In the rows, zero is written as 128.
Each path below is one point turned by a fixed rotation once a step. After each direction that follows a path, write how fast that rotation turns it, in degrees per step (0 if it stays still).
Each turn is a multiple of 5 degrees from 10 to 175, or 0.
Rotation 1:
[130 128 112 123 129 128 120 127 129 130 135 123 127 121 126 122 122 128
 118 128 126 129 135 128 131 119 131 120 144 127]
[130 129 116 131 124 127 120 129 123 134 127 132 120 123 120 129 118 128
 118 131 118 136 128 124 135 126 126 124 142 130]
[133 125 110 127 123 129 125 134 129 133 126 125 124 125 121 117 120 127
 122 131 132 135 132 130 132 122 132 120 139 124]
[128 128 111 125 129 129 122 127 129 136 130 130 127 127 129 125 117 122
 112 129 121 129 129 125 134 124 124 123 141 132]
[129 122 114 133 127 126 123 130 126 135 125 132 124 127 126 125 119 133
 125 132 123 137 133 125 138 122 134 124 144 124]
[133 129 110 130 125 131 123 128 128 140 123 128 131 125 123 122 120 123
 119 127 129 126 124 129 134 119 127 128 141 125]
[126 120 117 129 127 128 122 125 126 136 133 133 129 127 129 119 126 128
 116 129 125 133 131 126 137 125 132 121 146 129]
[131 130 114 130 128 128 119 127 124 135 127 127 128 119 122 129 120 131
 125 127 123 129 131 127 135 115 132 127 145 123]
[131 125 117 133 120 130 121 128 122 137 130 132 125 123 117 118 125 125
 115 126 127 133 123 128 133 126 129 123 142 128]
[130 128 113 122 129 127 122 129 128 132 136 122 127 121 126 120 123 129
 119 127 127 131 136 128 132 121 131 118 145 126]
[129 129 115 131 124 128 118 129 123 135 126 133 121 122 118 131 118 127
 118 130 117 134 129 125 134 125 127 125 139 130]
[134 125 112 129 123 128 127 134 127 134 126 126 123 127 122 115 120 127
 122 130 130 135 131 129 134 124 131 119 142 124]
Speeds:
[126 127 128 124 131 128 128 126 130 127 133 127 130 129 133 126 129 127
 124 128 128 126 131 127 127 129 128 126 129 131] | 120
[129 127 126 128 126 130 124 124 128 127 126 130 127 127 128 131 126 125
 125 127 128 124 127 127 125 127 127 130 126 130] | 155
[127 131 132 127 126 129 125 129 128 127 126 126 129 127 131 129 130 126
 126 128 130 130 129 127 129 130 131 129 125 124] | 0
[133 132 127 127 130 127 129 128 129 125 128 125 128 127 131 130 127 127
 130 126 131 126 128 129 129 124 127 127 131 126] | 160
Rotation 2:
[127 137 131 136 131 121 129 124 132 115 140 138 130 126 131 132 128 140
 130 130 122 129 138 136 129 124 134 139 128 114]
[118 129 130 128 126 132 128 111 122 119 133 134 129 118 135 131 139 132
 124 136 126 131 126 142 133 136 123 126 125 115]
[126 136 128 129 133 124 124 120 129 123 140 139 132 129 131 133 127 136
 119 126 127 132 135 130 128 135 135 144 130 110]
[120 130 136 130 126 119 122 115 125 118 136 132 125 125 137 123 135 128
 127 138 134 137 130 141 136 136 121 130 130 120]
[122 134 127 133 139 120 132 117 127 127 129 140 129 132 134 129 128 142
 127 124 122 131 132 139 125 133 129 141 126 114]
[120 135 133 128 128 125 124 117 129 121 140 133 125 119 135 129 130 135
 130 139 128 132 129 134 142 136 121 136 118 123]
[128 129 132 136 133 125 131 117 126 116 134 137 138 128 128 135 129 143
 128 130 121 137 131 136 128 126 130 138 131 115]
[121 139 130 129 123 127 128 121 129 117 139 134 121 117 138 129 134 132
 127 135 129 125 131 142 135 133 129 129 124 113]
[121 127 129 130 134 126 125 111 124 126 135 139 137 128 128 135 135 134
 117 129 124 136 131 131 127 136 128 138 131 114]
[125 138 135 127 128 120 123 121 131 118 140 132 122 127 140 124 125 134
 127 133 136 134 131 137 137 134 128 137 130 115]
[119 127 130 137 136 118 129 112 123 126 131 140 134 130 129 126 137 135
 128 132 121 135 131 140 126 132 122 134 127 120]
[123 139 132 125 132 127 128 120 129 122 135 133 122 122 138 132 122 143
 129 132 128 129 128 134 137 135 128 142 119 116]
Speeds:
[128 130 128 124 128 131 129 126 126 128 126 125 126 124 130 125 127 125
 129 130 129 130 127 129 132 127 126 127 128 126] | 175
Rotation 3:
[129 138 135 126 127 115 131 136 129 121 128 139 126 132 138 124 126 131
 135 130 121 135 128 137 134 126 122 122 128 113]
[125 130 139 130 127 123 128 133 129 115 130 133 127 139 129 127 125 125
 140 123 129 130 133 134 145 129 136 127 135 116]
[121 136 141 128 128 119 126 132 129 118 122 137 133 126 134 132 138 130
 137 130 138 132 134 127 137 132 127 119 126 118]
[117 136 141 125 128 127 123 135 131 115 122 132 125 126 136 122 126 133
 127 119 128 133 127 131 130 136 137 124 134 115]
[125 124 136 131 139 122 123 137 128 120 120 139 122 123 134 121 127 135
 134 128 138 136 125 125 140 128 127 126 133 117]
[124 140 132 128 138 117 125 128 133 117 127 141 125 126 136 123 120 129
 139 129 122 134 127 133 128 130 126 121 130 116]
[124 131 134 142 131 126 120 124 130 116 127 136 126 132 134 124 127 126
 138 123 126 130 129 130 145 122 136 124 132 117]
[117 132 136 133 133 120 129 128 129 117 123 136 133 124 140 130 140 131
 140 136 124 133 130 129 136 132 132 121 126 122]
[116 135 141 135 128 126 125 136 127 120 123 130 129 129 136 118 133 131
 128 125 125 134 124 142 131 129 135 126 135 117]
[124 120 137 133 133 119 132 138 128 119 117 139 125 129 130 129 131 136
 133 129 129 139 125 134 138 126 123 123 137 119]
[130 137 135 127 133 122 124 135 133 114 126 139 131 129 125 127 122 128
 137 135 126 133 129 142 129 131 129 123 132 112]
[132 131 137 134 120 125 122 132 130 116 125 138 128 132 135 128 128 129
 130 124 127 130 131 130 145 124 130 121 128 110]
Speeds:
[128 131 128 126 131 126 128 129 128 129 129 129 131 126 127 128 130 128
 131 134 131 128 129 129 125 129 126 128 125 128] | 140
[131 128 130 123 123 128 130 132 127 128 129 127 129 131 126 130 128 128
 127 128 130 128 130 129 130 129 127 128 128 125] | 35
[126 130 129 129 126 126 130 126 126 130 131 125 129 131 131 128 131 125
 132 127 127 127 130 127 131 128 129 129 127 130] | 65
[127 126 129 126 129 128 129 132 126 131 128 126 126 127 133 123 130 131
 126 129 127 130 126 127 128 129 129 130 127 128] | 80
Rotation 4:
[137 124 117 127 125 130 126 129 138 136 135 121 136 118 138 134 130 120
 130 126 133 128 139 121 128 127 129 118 130 137]
[137 126 119 129 123 129 119 127 131 135 124 124 129 124 115 135 134 128
 130 128 134 125 141 121 131 124 124 124 131 144]
[136 131 115 130 122 133 109 128 123 127 130 123 133 121 125 132 133 122
 123 119 132 130 135 123 136 129 130 128 119 134]
[137 125 125 127 115 130 114 126 137 125 137 125 137 122 136 132 125 121
 132 131 131 129 134 125 139 126 133 127 126 138]
[143 124 125 123 128 127 117 132 129 133 133 125 131 123 128 145 131 128
 128 132 125 126 132 120 132 123 129 118 130 141]
[134 127 117 134 125 124 116 128 128 137 134 123 130 118 131 129 136 125
 131 122 135 125 138 115 125 131 130 116 126 136]
[137 127 119 129 115 129 119 124 137 125 131 116 139 128 118 130 133 125
 128 124 136 128 136 125 130 126 127 125 127 140]
[142 129 118 130 128 134 119 131 127 127 130 127 135 124 128 139 128 117
 126 123 128 134 136 124 138 123 132 128 125 140]
[131 126 126 127 121 127 111 131 133 135 129 128 131 117 136 133 128 124
 129 133 134 127 140 122 138 128 129 120 126 139]
[142 125 119 120 117 130 115 125 132 132 134 121 128 122 124 136 134 131
 127 126 127 118 133 121 130 127 127 120 128 133]
[141 129 117 136 122 123 117 125 125 130 140 126 133 124 125 132 131 121
 134 122 130 131 132 114 127 127 135 127 126 140]
[133 126 124 131 124 125 118 132 133 126 131 116 143 125 129 136 131 124
 128 129 138 134 132 128 134 125 128 120 124 144]
Speeds:
[130 128 124 128 131 131 130 128 125 128 130 128 127 126 131 129 129 126
 127 123 125 128 127 127 128 129 129 128 127 125] | 145
[130 128 132 128 129 130 126 129 130 123 125 130 130 129 132 129 127 126
 127 129 126 130 129 129 130 128 130 124 128 127] | 85
[131 129 129 130 131 127 128 128 125 128 127 132 126 130 124 131 127 128
 130 129 125 130 129 125 128 126 130 130 130 131] | 125
[126 125 128 129 131 129 129 128 127 130 124 128 126 124 131 130 130 132
 130 130 128 126 129 129 129 127 126 125 129 130] | 95
